In the rows, zero is written as 128.
runs of hidden systems:
trace 1, lofo (11 x 22):
[[188 154 131 119 132 144 115 142 166  65 134 105 103 155 157 119 127  73
  152 130 121 175]
 [143 154 132 128 153 100 135 151 123 138 154 118 175 108 131 102 188  95
  114 155  50 160]
 [124 107 121  93 118 160  97 137 106  98 166 118 105 174 132 161 115  99
  114 135  40  98]
 [131 156 113  92 146 119 119 142 108  92 121  80 115 108 148  84 139  59
   84 152 149  84]
 [ 93 120 168 116 129 194 153 150 101 129 155 135 187 113 117 111 178  99
  113 105 116  94]
 [ 84 121 183  78 160 142 110  96  93  95 113 150 119 160 145 119  94 144
   92 146 128 102]
 [117  80 131 103 154  85 148 152 100 157 114 142 125 116 123 101 153 119
  137 147 186  48]
 [109 141 160 123  99 145 168  93 118 173 133 148 135 147 119 115 108 152
  122  46 158  79]
 [143 133 158 106 148 132 104  94 123 164  91 122 146 103 167 163 101 183
  136 145 198 123]
 [119 105 102 147 129  86 137 123  72 162 103 164 115 113  82 161 164 166
  153  93 170 146]
 [101 129  84 180  95 135 119  86 170 162 106 117 121 130 105 137  70 186
  112 114 130 120]]
trace 2, nonok (11 x 22):
[[111 173 159 111 137 127 113 134  98 167 114 200 147  59 141 150 101 149
  146 126 162 135]
 [101 102 127 154 140 149 109 127 158 177 107 197 167 152 114 117 110 155
  165 123  85  89]
 [ 99 148 112 127 160 118 103  92 161  99  57 187 121 134 167 140 109 137
   89  93 147 125]
 [134  83 105 163 136  85 151 136 165 174  91 154 156 111 153 163 190 163
  132 114 152 143]
 [121 109 109 151 142 100 141  89 165  90 121 124 131 185 128 134 154 157
   92 110  54 165]
 [149 106  79 122 144  85 156 121 162  69 136  90  98  91 143 173 147 154
  101 145 163 127]
 [154 120 123 146 109 117 195 130 123 111 185  97 132 133  77 130 181 135
  143  85 113 147]
 [152 156 149 122 143 155 141  88 147  65 167  52 133 132 105 100  88 156
  130 153 135 132]
 [157 117 137 106 145 137 139 158  78  94 145 119 109 116  81 113 143 109
  190 136 200 116]
 [144 186 147 141 132 125 122 113  99 170 135 101 149 137  81  39 111 103
  151 127 126 128]
 [148 116 125 118 129 175  68 136 123 134  81  93 119 169 148 103  98  85
  152 154 170  91]]
trace 3, Gir (11 x 22):
[[125 119 152 135 139 145 156 162 172  92 145 184 143  66 147 164 128 152
  154 141 162 168]
 [ 99 151 113 147 140 106 164 121 153 109 170 175 130  66  83 128  97 179
  134 130  95 140]
 [150 130  89 165 126 135 140  92 177 108 137 136 116 151  71 123  84 175
  181  94 124 115]
 [155 138 144 159 149 143 146  76 155 158 106 119 188 153 109 114 158 180
  157  81 142 146]
 [107 104 135 141 165 110 134  92 150 139 112 130 183 180 127  99 171 157
   97 129  58 125]
 [135 130  73 123 164  79 100  91 142 101  73 111 113 174 145 107 152 110
   83 116 103 114]
 [168 122  82 133 109  85 123 126 115 165 106  53 118 140 152 145 186  97
   99 119 133 135]
 [153 107 135  99 112 154 115 146 130 115 150  61 139 127 187 180 158 105
   96 164  99 132]
 [121 139 107  95 160 152  97 155  99  78 133 101 138  66 136 135 136  98
  106 193 137 114]
 [130 152 114 108 110 131 135 156  60  99 182  93  92  95  67 117 112  99
  143 145 134 121]
 [148 136 179 108  99 177 134 129 106 134 168  92 112 140 105 102  63 131
  170 139 174 104]]
trace 4, Sed (11 x 22):
[[126  93 132 131 139  98  93  94 168 148  87 119 120 188 178 145 111 161
  102 162  88 142]
 [180 111  97 110 152  49 112 140 108 125 102 105  95 142 149 154 182 106
  138 141 140 156]
 [138 127  84 133 136 136 104 135 109 135 144  65 163 119 119 129 174 105
  106 165  50 119]
 [128  98 123 129 140 165 156 139 159  67 127  70 153 122 152 128 179 108
   91 135 166 120]
 [160 193 171 111 139 148 156 145 123 117 161 108 164  90 123  67 137  85
  144 126 152 141]
 [ 98 104 172 126 131 179 144 176 157 143 154 185 173 106 141 102 118 117
  152 150 115  83]
 [124 141 144  98 126 166 103 139 122  89 115 171  80 147 137 114  66  93
  157 110 173  94]
 [145 162 119 120  97 117 108 116 126 215 126 150 121 106 150 143  79 132
  144  99 133  75]
 [104  97 132 123 104 152 107 116  90 156  97 163 123 167 145 201 149 143
  115  70 117 137]
 [ 89 153 107 117 143  84 111  86  53 141  85 111 110 113 106 128 141 146
   73 119 161 135]
 [ 97 105  97 166  89  86 185 132 122 154 153 103 119 127  87 119 172 138
   87  98 103 137]]
trace 5, Geza (11 x 22):
[[119  69  85 115 161 126 114 157 133 104 100 117 121 136 132 109 146  96
  127 164 154  47]
 [150 144 159  82 102 122 166 123 104 129 168  86 109 145 157 115 137  85
   93  85 135  76]
 [146  87 139 112 122 177 110 152 137 169 161 116 169 123 153 161 130 134
  159 167  89  69]
 [113 112 154  79 110 148 124 132  60 105 153 141  71 125 118 173  91 135
  129 120 168 103]
 [104 160 116 152  76 174 127 150 129 191 144 140 152  67 123 136  98 122
  125 107 125 100]
 [109  96 153 147  97 188 114 124 160 112 115 156  97 194 120 132  68 145
  158 106 143 134]
 [105 170 194 126 121 102 129 124 121 192 109 177 138 104 158 109  93 146
  113 135 149 167]
 [128  81  92 174 110  80 147 151 179 154 127 176  93 139 111 140 117 161
  167 129 121 147]
 [148 180 124 124 129  98 124  84 175  91 118 123  95 120 170 146  81 147
   94 124 127 180]
 [151 114 114 166 138 118 132 134 152 149  92 132 173 107 147 168 198 149
  145 115 145 193]
 [118 135 130 134 143 112 145 104 103  58 158 112 112 149  83 135 143 154
  107 132  80 203]]
trace 6, nopin (11 x 22):
[[133 129 148 114  80 122 166 120  70 144 183  64  84 144  73 116 112 139
  127 111 152 124]
 [115 130 151 131 122 179 102 130 106 186 120 100 167 106 111  96  89 143
  154 169 170  82]
 [135 117 161 162  81 149 131 140 113 157 129 143  99 150  96 144 105 155
  182 110 177 190]
 [ 73 137 154 145 120 125  95 122 104 173 120 160 131 147  97  83  69 152
  115 169  83 134]
 [126 102 113 153 104 141  96 163 185 120 104 162  81 143 148 136  66 119
  163 158 152 141]
 [ 99 177 124 144  93  99 134 119 157 161 131 180 109 105 152 132  84 133
   89  92  85 150]
 [123 107 100 125 121 171  81 132 177 103 126 140 130 138 176 190 102 131
  113 152  58 121]
 [100 164  92 128 131 122 138 129 129  62 127 161  99  67 131 177 132 125
   83 108 134 166]
 [121 129 109 145 157 152 147 135 183 101 156 131 198  92 129 125 170 133
  112 139  56 123]
 [149 150 114 121 162 156 126  98 145  30 104 108 131 154 131 126 157 110
  113  91 142 162]
 [152 155 135 101 207  82 136 120 112 125 122 162 182  96 133 110 185 128
  139 132 113 122]]
trace 7, lim (11 x 22):
[[132 135 137 140 141 130 132 169 103 152 152 112 154 104  70  55 127 107
  176 190 134 120]
 [124 149 127 143 112 181  87 134 126 126 135 121 119 180  85  71  70  94
  164 138  93 124]
 [141 152 144 105 149 127  77  98  95 172  80 119 139 182 139  78 109  96
  133 122 134  80]
 [128 127 107 130  89  89 123 127  93 191 114 128  99 175 127 121 148  90
  108  74  94 105]
 [ 96 137  95 101 104 140 115 107 113 119 119 120 107 132 174 170 127 105
   47  91  97  85]
 [ 97  92 141 105 134 119 160 154 108 113 109 150 129 113 171 158 199 106
   76 102 162 115]
 [ 86 123 177 130  98 129 191 146 134 105 173 144 123 103 139 146 138 144
   77 120 118 183]
 [ 95 100 165 110 168 115 148 134 160  71 141 181 122 109 140 133  98 171
  122 176 132 132]
 [162 151 160 124 144 101 164 151 161 114 151 183 114 100 120 104 102 137
  195 123 178 146]
 [164 134 143 133 119 149 140 103 169 154 170 141 142 128 108 135  67 185
  193 121 114  99]
 [157 141  93 126 163 136  84  90 102 138  95 153 139 134  88 158 115 166
  192 105 145 110]]
trace 8, Sed (11 x 22):
[[104 137  86 110 141 124  97  94 119 128 100 178 127 124 150 191 130 143
   89  79  77  98]
 [118 144  85 113 155  90 139  73 105 102 100 136 118 131 120 154 165 142
   77  59 125 109]
 [115 139 121 124 150  82 178  79 114 124 150 118 150 144  95 105 173 156
   84  83  81 115]
 [110  85 163 112 164  95 185 100 132  83 161 119 132 168 101 104 157 164
  107 131 106 115]
 [159 109 154  96 156  89 167 116 123  94 184 101 105 150  90  91 111 150
  159 157 127 101]
 [174  83 145 112 129 145 143 130 145 132 187  98 133 145 105 138 106 166
  194 161 115  87]
 [176  98 141 117 139 179 100 116 119 119 130  94 138 152 113 159 112 158
  201 149 172 118]
 [160 128 116 155 129 163  91 128 105 180  99  95 161 118  92 117 129 139
  193 140 186 124]
 [109 109 126 182  99 181  97 141 123 177  76 109 158 160 103  98 139 122
  151 129 161 153]
 [102 127 148 160 105 125 103 141 129 167  65 111 117 156 140  76 117 106
  106 151 178 172]
 [117 127 139 150  85  83 119 180 127 183 113 127  98 132 161 100 126  81
  111 161 125 173]]
trace 9, nopin (11 x 22):
[[132 121 108 143 114 176  77 116 142 119  83  75 109 186 131  94  90 100
  127 145 153 107]
 [133 158 151 128 123  83 124 146 107 191  96 187 128  82 161 143 135 129
  138 117 176 170]
 [122  88 139 133  89 124 131 148 131 151 179 113 112 178 123 139 122 127
  128 157  30 140]
 [ 94 152 106 112 116 155  97 136 123  86  97 113  84 105 147 116  76  91
   88 144 179 106]
 [143 138 153 144 111 137 162 161 166 171 157 174 171  64 159 160 147 140
  149 110 125 149]
 [108 128 141 118 110 178 119  98 114  76 158 106 116 191 104 140 110 135
  100 109  58 153]
 [105 143 119 108 188 139 100 141 120  83  94 178 140  70 128 122 112 124
  141 168 175 107]
 [163 121 120 163 116 105 189 144 180 122 172 156 133 131 100 120 156 135
  172  82 104 149]
 [113 154 107 113 154 152  89  69 121 109  92 109 140 183 126  95 111 118
   90 102  88  83]
 [160 101 103 114 168  94 108 151 124 125  89 171 124  95 156 181 162 135
  166 135 185 122]
 [116 113 103 144 105  73 183 124 114 146 174 107 115 144  87 117 169 135
   96  99  70 128]]
trace 10, Geza (11 x 22):
[[104 138 112 132 104  92 129 121 169 105 132 143  74 167 154 122  97 111
   71 118  58 147]
 [132 111 131 126 153 115 121 147 187 120  85 164 153 109 215 159 161 113
  101 142 131 144]
 [135 103 154 111 127 101 189 145 122  88 175 156 119 131 131 171 184 135
  120  94 103 172]
 [124 154 110 119 169 151 128 133 153  76 166 140 171  53 124 147 124 151
  127 169  82 133]
 [136 132 118 120 162 162 151 124 118  57 116 151 136 105  93 129 154 126
  164  89 199 116]
 [133 191 152 132 144 152 148  90 115 144 159 116 185 124  77  72 130 140
  142  94  99 119]
 [127 100 115 134 180 128  91 102 121 133  92 141 150 165  81  90 111 162
  178 161 139  80]
 [132 157 118 105 134  60 136  84  83 168 107 103 100 141 118  93 123 127
  100  97 163  89]
 [141  90  78 154 105 119 112 108 162 189 113  73 144 159 143 139 137 142
  112 134  91  79]
 [118  84 156  92 115 127 112  99  99 116 111  77  95 177 169 170 124 147
   78 150 147 131]
 [ 94 104 134 136  86 125 150 169 102 182 145  98 146  76 151 156 168 125
   79 158 134 136]]
trace 11, lim (11 x 22):
[[ 89 123  95 170 145 171 127 153 168  64  94 142 155 116 118 112 168  99
  103 124 122 167]
 [133 138 179 149 149 130 151 112 183 112 112  97 167 151 162  74 149 133
  105 148 142 179]
 [166 110 144 125 144  60 143 112 159 111 147 118  90 192 132 115 121 150
  142 155  92 169]
 [189 168  99  83 147  76 123 107 131 100 159  99  80 110 138 133  87 120
  143 141 131  98]
 [174 101 107 100 123 149 143 150 102 127 174  89 124 116 105 151 144 114
  177 117 150  50]
 [106 137 138 121 105 201 117 116  47 119 151  96 143 126  69 148 133 139
  134 105 135 131]
 [ 54 117 125 149 144 136 114 127  76 149  96 129 157 121  76  80 137 139
   94 160 131 115]
 [ 79 135 112 175 102 125 125 154 153 129  86 151 100 152 112  61 107  87
  106 120 144 153]
 [127 125 163 125 108 129 122 111 188 149  95 122 113 181 200 103  86 121
   95 125 145 113]
 [161 100 151  97 117  67 129 118 117 158 113 151  77 176 181 180 136 138
  132 108 139 144]
 [142 147 109  92 105  88 138 132 110 150 168 131  97  63 158 203 115 143
  107 123 111 117]]
trace 12, nonok (11 x 22):
[[124 150  88 143  74 119 123 153 135 169 121 135  81  76 132 136  80 111
  128 111 181 105]
 [114 127 156 174  68 193 123 140 149 165 126 140 140 162 128 136 114 126
  141  94 111 184]
 [ 94 131 142 136 146 142  79 136 143  92 102 161 118 113 149 144  85 148
  120 195 121 192]
 [112 108  85 150 133  93 138 194 150 129 131 201 111  87 112 123 143  97
  156 141 111 123]
 [137 176 115 157 112 144 141 119 213 117 133 144 148 130 166  99 117  98
  106  80  77 133]
 [166 113 137 114 152 167 117 139 168  85 113 134 162 108 185 190 160 131
  148 136 151 159]
 [131 144 116 123 184  94 131 133 101 110 145 160 165  98  93 140 189 136
  141 139  63 165]
 [132 135  67 121 163 132 132 105 172  92 140 102 153 110 116 101 121 127
  116 136  97  43]
 [140 133 133 107 137 163 161 115 110  96 122 109 152 119 141 137 186 105
  115  61 186 100]
 [143 127 190 120 163 117 144  96 102 164 137  84 192 132 121 102 166 170
  126 155 131 149]
 [126  83 121  87 173 100 109 116  89  96 126 115 101 179 104 108 125 127
  134 165 114  68]]
trace 13, Gir (11 x 22):
[[135 121  67 141 150  79 121 135 161 110  91 137  88 150 109  69 116  90
  138 130 148  76]
 [196 149 144 119  97  93 160 127 117 169 141 105 120 138 156 154 174 107
  147  66 153 154]
 [126  90 157 106 129 151 131 140 168 161 153 120 171 111 191 159 130 148
  109 167  93  81]
 [120 132  82  98 189 129 100 140 107  54 110 179 125  92 118 155 150 105
  132 133 118 111]
 [116 153  86 134  89 115 155 110  77 152 156  87 101  94  74 131 122 135
  103  87 140  99]
 [143  59 159 130  97 190 150 132 146 112 150  87 119 184 124 143 121 148
  161 124 161 110]
 [107 137 192 103 184 125 138 110 105 102 104 149 170 101 146 116 152 157
  112 153 175 156]
 [ 90 107 112 128 135  48 136 136  99 138 147 153  86 139  87 104 112 146
  112 168  76 125]
 [174 141 108 122 105 120  93  94 139 127 101 114  65 175 141 159  71 138
  157 100 160 135]
 [131 115 150 157 116 152 107 141 112 211  96 123 185 105 147 158 167 150
  149 145 150 167]
 [ 75 126 142 122 136 160 105 135 126  89 137 166 141 139 136 146 125 122
   82 146  36 155]]
trace 14, lofo (11 x 22):
[[ 91  90  83 111 137 115 104 123  80 138 104  97 106 142 105 118 127 119
   94 157 134  50]
 [105 113 133 145  97 183 159 130 132 129 112  98 135 141 125  92 136 102
  105  81 199  78]
 [100 128 208 126 138 151 148 105 133 139 101 142 171 124 160 123 131 168
  105 128 181 165]
 [109  69 160 112 143  65 140 136  92 159 122 177 102 139 126 164 136 184
  142 156 144 136]
 [130 125  94 138  85  73 155 115 139 172 142 126  71 127 109 124  79 153
  127 102 148  83]
 [173 168 130 144  89 166 135 126 161 155 137 106 139  79 144 145  94 138
  162 100 192 134]
 [131 170 133 146 146 134 105 122 101 125 109 164 149  93 104 160 137 159
  157 125 136 222]
 [103 103  67 166 138 105  86 132 137 134 105 153 113 138  83 139 110 156
  148 168  74 143]
 [152 120  70 166 103 136 123 142 194 101 111 106  89 168 122 100 109  86
  145 110 131 120]
 [163 164 153 151 126 141 146 136 192 124 128 113 176 125 171 102 162  98
  120 117 110 188]
 [139 110 153 103 144 111 112 140 114 117 153 147 138 145 162 180 164 130
  122 153  42 181]]

runs to name:
trace 15 (2 x 22):
[[ 88 170 173  91 125 129 124  99  71 159 123 148 128  95 144 122  86 140
   81 115 153 101]
 [ 96  74  99 174  89 144 152 146 165 183 120 154 134 132 107 132 122 155
  145 109 133  77]]

Geza
trace 16 (2 x 22):
[[161 100 172 117 143 160 114 132 152 125 121  81 143 191 147  77 116 107
  157 167 146 107]
 [158 155 143  82 155  81  93 140  62 122 104 136  87 139 143 123 146  76
  137 137 153 151]]

nonok
trace 17 (2 x 22):
[[147 145  98 145 154 131 117 141 103 124 149 116 143 129  44  75 135 113
  190 147  98 121]
 [134 171 101 141 130 177  96 104 123 122 122  82 146 153  89  60  98  96
  139 120 109  91]]

lim
trace 18 (2 x 22):
[[168 121 102 166 135 169 130 146 162 140 125 144 178 120  95 127 163 129
  210 100 137 129]
 [107 149 121 144 141 122 102  89  78 124  82 139 125 194  85  97 149 120
  115  78 109 156]]

nopin
trace 19 (2 x 22):
[[127 133 168 105 136 152 139 156 104 138 137 207 155 133 150 152 172  97
  149  71 105 130]
 [ 97 167 162 119 146 135 151 103 129 136 155 182 177 100 136 136 134 154
   96  95  60 136]]

lim
trace 20 (2 x 22):
[[168 149 131 115 169 119  92 103 111 103  77 132 111 176 113  85 125 106
  177 111 181 135]
 [137 128 119 161 143 104 121 111 133 212  95 119 193 145 121  94 177 139
  132 122 101 122]]

lofo
trace 21 (2 x 22):
[[116  82 100 168 135 111 136 143 223 123  90 142 142 146 164 114 142 132
  110 150 112 127]
 [143 127 114 127 141  86 154 138 168  67 118 146 108 138 172 151 184 105
   98  97 112 180]]

nonok
trace 22 (2 x 22):
[[143 131 140 122  90 132 112 134  74 179  98 148  95 167 127 142 137  99
  150  65 177 132]
 [104 145 126 142  88 129  94 126 129 185 140 141 130 149 131 136  86 132
  109 140  32 139]]

Geza
trace 23 (2 x 22):
[[116  94 154 120 136 207  90 116 113 110 125 150 143 163 106 165  95 168
  174 134 121 117]
 [129 136 113 131 171  61 111 106 110 117  71 123 103 150 109  72 134 121
  127 146 182 135]]

lofo
trace 24 (2 x 22):
[[143 119  74 125 123 140 155 113 138  75 170 108 112 151  88 140 148 115
  125  74  75  86]
 [149 170 137 122 127 164 158  89 130  94 147  62 152  77 125 140 127 151
  105 110 184 137]]

nonok
trace 25 (2 x 22):
[[162 148 123 119 139 123  88  81  72 137 107  49 118 159 101 124 123 147
  139 148 153 155]
 [132 113 166 124 122 148  83 127  75 176 118  74 151 168 121 116 137 129
  133 187 109 158]]

Gir
trace 26 (2 x 22):
[[124 137 109 126 156  90  86 172  94 151 109 171 123 135 108  88 147  71
  153 160  85 129]
 [104  93  76 133 106 142 105 142 169 114 113  99 100 154 154 124 108  89
   81 148  97  66]]

Sed
trace 27 (2 x 22):
[[156  86 145 122 155 132  97 101 105 127  91  92 147 180 143 168 179 160
  135 143 137 172]
 [141 126  95 140 161  93 116 140  84 140 106  76 151 108  83  84 180 112
  137 174 159 139]]

Sed
trace 28 (2 x 22):
[[130 152 110 145 121 147  99  84  81 120 129  81 131 178  76 132 138 140
  124 106  75 181]
 [102 114  81 138 127 140 102 134 109 107 114  68 111  84 107 133 102 141
  103 191 171 113]]

nonok
trace 29 (2 x 22):
[[129 158 181 113 158  87 130  94 115 146  97 144 138 184 145  63 143 113
  105 105 126 150]
 [137  87 102 131 162  45 132 141 141 168 120 153 138 137 129 122 161 141
  138 169  75 100]]

Geza
trace 30 (2 x 22):
[[ 80 136  82 162 129 148 115  86 121 104  91 126 121 175  78  96 124 131
   90  81 103 120]
 [136  80 130 149 141 159 118 134 196 121  86  86 161 147 168 112 137 131
  126 170 167 111]]

lofo
trace 31 (2 x 22):
[[140 110 120 105 129  90 128 144  52 132 162  64 113 107 101 159 166 129
  116 175 117 148]
 [ 85 129 116 141  77 166 141 137  79 126 167  75 105 126  65 109 104 117
  100 129 111 112]]

lofo
